In the rows, 128 means zero.
One hidden turn or mirror swaps the rows below in pairs. Which row is each named row swapped with?
The rows were stretched afterwards, more along some directions than others.
noni: [113  96 121 126 117 123 132 111 103 109 168 114  98 109 123 134]
kur: [140 115 142 103  95 129 153 103 142 142 149 139  90 108 109 140]
Dozup: [150  89 105 133 144 144 135  90 138 125 123 162 110 121 149 125]
segam: [108  82 118 139 142 132 138  79 153 136 152 148 133 128 140 131]
tobi: [156 100 140 114  98 138 158  90 100 143 134 143 100 109 131 135]
riv: [138 116 131 143 120 135 159  98  93 136 158 126 115 101 127 148]
bisa: [136  64 123 107  97 150 147  74 143 136 151 168  87 103 146 128]
ruk: [125  92 137 140 132 139 141 106 113 136 150 128 123  80 145 139]
pereg: [149 130 133  99  80 149 165  92 149 154 138 157  92 108 111 123]
Feni: [151  99 122 123 126 144 162  98 106 135 152 141 125  85 132 131]
runu: [126  84  95 113  93 146 142  94 115 124 142 153 111 102 132 126]
babop: [144 127 149 114 117 131 158 108 135 140 145 136  87 112 110 142]
zeda: [140 113 124 115 100 137 147 121 114 136 140 156  93 111  97 127]
Salu: [132  88 123 147 115 140 128 102 116  99 129 134 122 131 137 162]
Lazen: [134  86 127 100 107 132 155  89 132 143 157 154  95 114 138  98]
Zotir: [130 104 128 137 127 145 138  96 140 108 129 132 120 136 150 123]
zon: [125  96 124 131 103 121 136 123 101 124 148 122  88 110 111 161]
galo: [109 113  94 124 118 136 134  92 134 148 140 146 120 116 125 123]
Sugel: [122 113 135 134  99 132 125 117 115 118 150 133  96 140 119 142]
Foni: [144 117 141 122 100 154 155  93 125 150 110 156 126 126 131 141]
rilu: [100  85 105 128 121 144 149  76 146 116 146 151 118 121 132 130]
Duva: [140  72 133 117 114 155 142  83 145 110 130 157  95 123 167 139]
zele: [137 106 155 128 117 137 151  95 135 144 146 146  83 103 118 136]
gipu: [131  56 109 127 118 158 157  52 156 129 131 173 124 110 153 132]
rar: [124 129 130 126 125 138 152 111 139 140 138 127 131 107 127 135]
kosin: [150  93 120 122 112 156 153  79 132 127 124 171 108 132 143 115]
sot: [130 110 130 149 130 138 141 116 128 128 123 137 120 142 137 135]
kimor: [129  76 131 145 137 139 134  94 158 116 126 153 107 139 145 138]
Pav: [134  65 104 112 113 141 163  66 150 124 129 155 127 106 145 121]
sorob: [134 111 133 125 129 136 158  93 143 138 138 139 134 117 132 132]
dos: [138  68 130 114 103 136 134  73 171 125 129 156  90 123 140 160]
Zekev: [149 115 115 128  95 139 141 125 120 120 148 132  93  94 126 141]
pimom: [132 113  98 125 113 135 145 124 115 133 146 143 119 106 115  96]
momup: [106  75 131 133 114 126 131  94 125 130 151 129 104 114 134 162]

runu is swapped with kosin
momup is swapped with kimor
Lazen is swapped with Pav

One hidden turn or mirror swaps the rows below in pairs. Which row is each named row swapped with?
The rows were stretched afterwards, more along some directions than others.
gav: [152 125 128 132 100 133 137 113  89 134 127 123 148 149 137  71 120 133
 148 123  92 155 130 116 130]
Geso: [129 120 117 179 122 135 124 106 119 157 113 132 157 113 126  76 129 114
 160 120 130 151 144 119 101]
Lor: [144 125 140 120  92 121 132 102  99 132 125 112 149 154 139  93 121 124
 134 124  92 145 129 126 136]
nikud: [147 123 140 145  97 110 131 111  93 136 126 121 151 154 134  76 113 133
 146 107  93 146 140 110 127]
korib: [147 130 129 137 124 141 146 120 122 128 126 113 150 140 138  98  83 117
 139 135 130 137 131 107  97]
Num: [117 127 117 138 103 128 111  83 108 171 103  95 124 129 120 131 136 107
 120 111 126 118 166 117 121]
Gapil: [155 129 130 133  99 107 145 113  92 118 133 118 144 153 138  83 107 127
 134 128  88 171 129 111 125]
zag: [133 134 112 179 126  92 121 118 123 136 133 122 147 125 144 112 107 125
 145 118 116 162 136 117 125]
Koled: [129 136 127 199 132 131 128 121 131 171 126 120 140 110 113  88 129 120
 146 110 142 145 130 110 101]
tolop: [152 130 135 131 117 153 149 116 120 127 136 128 149 130 145  83  92 122
 131 157 119 157 119 104 101]
pupan: [139 132 143 136 130 149 155 127 126 134 115 118 147 146 144 116  87 103
 135 140 126 122 124 131 102]
Monas: [117 123 114 125 104 121 114  79 131 163 133  88 133 135 137 126 151  95
 123 120 120 130 175 113 127]
zun: [117 124 120 126  99 118 119  93 119 170 111  99 127 124 139 147 137 101
 123 115 121 107 143 125 136]
Lig: [140 120 142 125 144 158 148 124 119 138 118 118 148 138 152 105  81 104
 131 129 125 129 124 117 102]
veb: [135 153 122 192 123 108 129 117 118 149 130 115 136 116 100  97 139 121
 141 126 137 165 130  99 108]
zipi: [141 136 144 128 119 165 142 123 129 138 113 127 148 130 138 101  81 106
 128 137 129 143 125 112 101]
zuzi: [140 120 129 118 104 127 137 106 102 134 126 112 158 155 140  85 116 127
 136 116  88 156 131 115 140]
Sumuk: [159 127 133 134  99 123 146 105 100 133 120 118 152 149 125  86 118 128
 131 127  93 156 145 120 134]
tid: [152 128 138 138 125 171 142 132 133 143 119 129 142 129 133  97  93 117
 132 136 132 139 120 113  99]
doti: [147 124 136 136 137 155 147 123 130 134 122 117 153 132 150  95  85 110
 127 132 122 132 127 101  97]
desu: [126 140 114 195 122 111 126 120 122 168 120 131 138 108 108  87 125 131
 139 121 132 159 130 105 107]
mape: [124 141 115 111  92 137 106  82 115 157 107 100 126 135 124 146 148 110
 121 137 112 128 159 134 143]
tamut: [131 133 122 201 126 103 125 118 126 157 146 115 135 124 137  93 126 116
 148 112 139 148 146 112  90]
mez: [138 141 118 192 137 120 127 128 142 174 133 114 138 122 134 104 128 107
 137 116 136 146 143 107 100]
pog: [144 122 130 124 102 126 130 110 107 134 130 121 154 144 133  71 125 134
 139 134  93 164 129 107 137]
Meb: [118 131 133 185 131 137 125 119 123 180 103 114 146 132 120 117 123 109
 140 106 140 143 136 124 100]
Baf: [133 126 114 195 126 135 118 119 115 175 113 116 142 119 108 100 139 113
 138 110 142 149 156  99 105]
rukik: [158 127 131 128  95 116 135 107  97 130 129 124 155 153 145  77 110 124
 140 131  94 167 138 117 134]
repum: [144 137 141 113 124 166 150 119 129 130 119 109 151 136 139 114  85 104
 123 146 125 154 123 124 112]
ziv: [127 132 122 198 148 125 125 143 138 167 126 131 134 121 108 113 134 128
 149 114 137 128 137 113 100]
dov: [108 133 123 116 101 130 118  82 110 152 120  93 131 131 132 146 156  95
 122 118 116 123 157 123 132]
godob: [148 125 141 132 135 149 146 122 125 135 120 118 149 142 155 104  69 111
 131 139 124 138 126 121 102]
Lebul: [143 118 136 129 127 151 148 126 119 142 108 124 147 146 147 109  85 104
 132 129 125 126 130 117 112]
nomot: [140 131 116 203 147 124 136 125 145 191 109 128 137 121  99  97 137 122
 147 110 135 128 143 100 108]
Lobiz: [139 140 110 201 124 109 130 131 132 160 127 131 129 117 123 113 133 128
 150 125 140 138 143 112 101]
gof: [151 126 134 143 132 154 147 127 130 140 111 117 146 150 140 111  88 105
 131 131 129 131 138 119  96]
Gebad: [122 132 112 125 100 124 116  82 122 158 118  89 126 124 116 135 144 115
 128 121 133 124 157 110 142]
lekeg: [117 138 111 123  90 104 118  76 123 143 126  78 136 128 132 145 132 108
 114 136 115 150 158 118 137]
Raz: [145 143 111 192 118 109 131 122 134 158 117 128 128 118 100 119 132 130
 141 134 131 155 150 117 117]
dis: [125 137 119 125  86 135 112  66 113 156 119  89 128 123 127 115 142 105
 125 128 122 140 158 121 126]
nafe: [159 129 130 121  92 122 134 100  93 125 129 111 146 144 137  80 114 131
 123 131  91 176 141 107 131]
rusaf: [124 119 120 186 125  99 125 126 123 167 117 128 138 117 109 106 144 130
 140 115 119 159 146 104 114]
temus: [129 125 122 122 112 154 111  83 102 151 101  97 127 137 122 155 132  84
 119 110 126 134 185 129 125]
Fofo: [161 127 129 135 100 109 144 108  90 128 126 123 146 152 137  81 106 135
 142 135  92 166 136 128 133]
legi: [116 123 124 166 123 133 126  92 106 143 131 111 151 113 126  95 135  97
 135 118 132 157 152 113  93]
Diler: [153 120 138 126 106 134 137 104  88 137 122 120 152 151 133  77 109 129
 137 122  92 166 138 123 136]
Ganon: [144 122 145 123 139 150 148 129 131 134 130 111 146 143 153 115  83 102
 128 123 125 129 131 111 101]
tizi: [116 121 110 121  87 127 108  75 117 162 116  92 134 134 135 122 135 124
 133 120 117 149 158 119 131]
bulek: [135 135 127 124 112 138 125  86 116 149 108  80 132 130 143 144 121  98
 127 109 113 127 155 137 115]
kuzu: [146 130 135 127 102 134 138 108  86 142 115 114 163 150 126  84 115 124
 141 113 100 153 130 120 141]
rapuz: [145 140 113 189 105 117 125 117 113 156 127 132 124 110 107  93 143 118
 138 132 131 165 138 102  94]
Gekad: [151 115 131 142 108 113 133 109  96 131 131 110 156 158 144  73 113 132
 150 117  99 149 141 112 126]
fozib: [156 122 146 130 107 134 148 113  94 149 116 114 148 156 137 105 113 125
 133 121 100 131 135 130 138]
Kore: [149 132 143 136 134 144 147 133 140 137 119 108 137 143 135 124  92 111
 124 141 128 129 134 119 101]
nubik: [114 131 121 111  95 152 113  75 117 170 120  94 135 123 143 127 138  93
 120 120 129 137 156 130 135]
dani: [126 130 116 123 104 116 115  92 130 155 103  91 120 125 143 158 124 104
 111 140 120 134 161 115 114]
pemik: [135 138 114 133 111 122 123  77 125 165 115  89 127 132 115 120 148 105
 121 122 107 135 158 103 124]
nipab: [117 127 122 130 117 133 109  87 112 158 112  93 132 130 129 136 144  98
 123 112 114 121 156 107 127]
Givuf: [139 119 142 140 136 142 149 129 137 137 121 119 153 135 144 106  82 112
 125 134 131 132 130 110 104]
fepa: [142 132 108 142 101 126 122  88 112 163 110  95 135 120 150 133 116 116
 129 116 125 133 156 137 132]

ziv is swapped with mape
Lig is swapped with Fofo
godob is swapped with Diler
legi is swapped with fepa
desu is swapped with Num
pemik is swapped with nomot

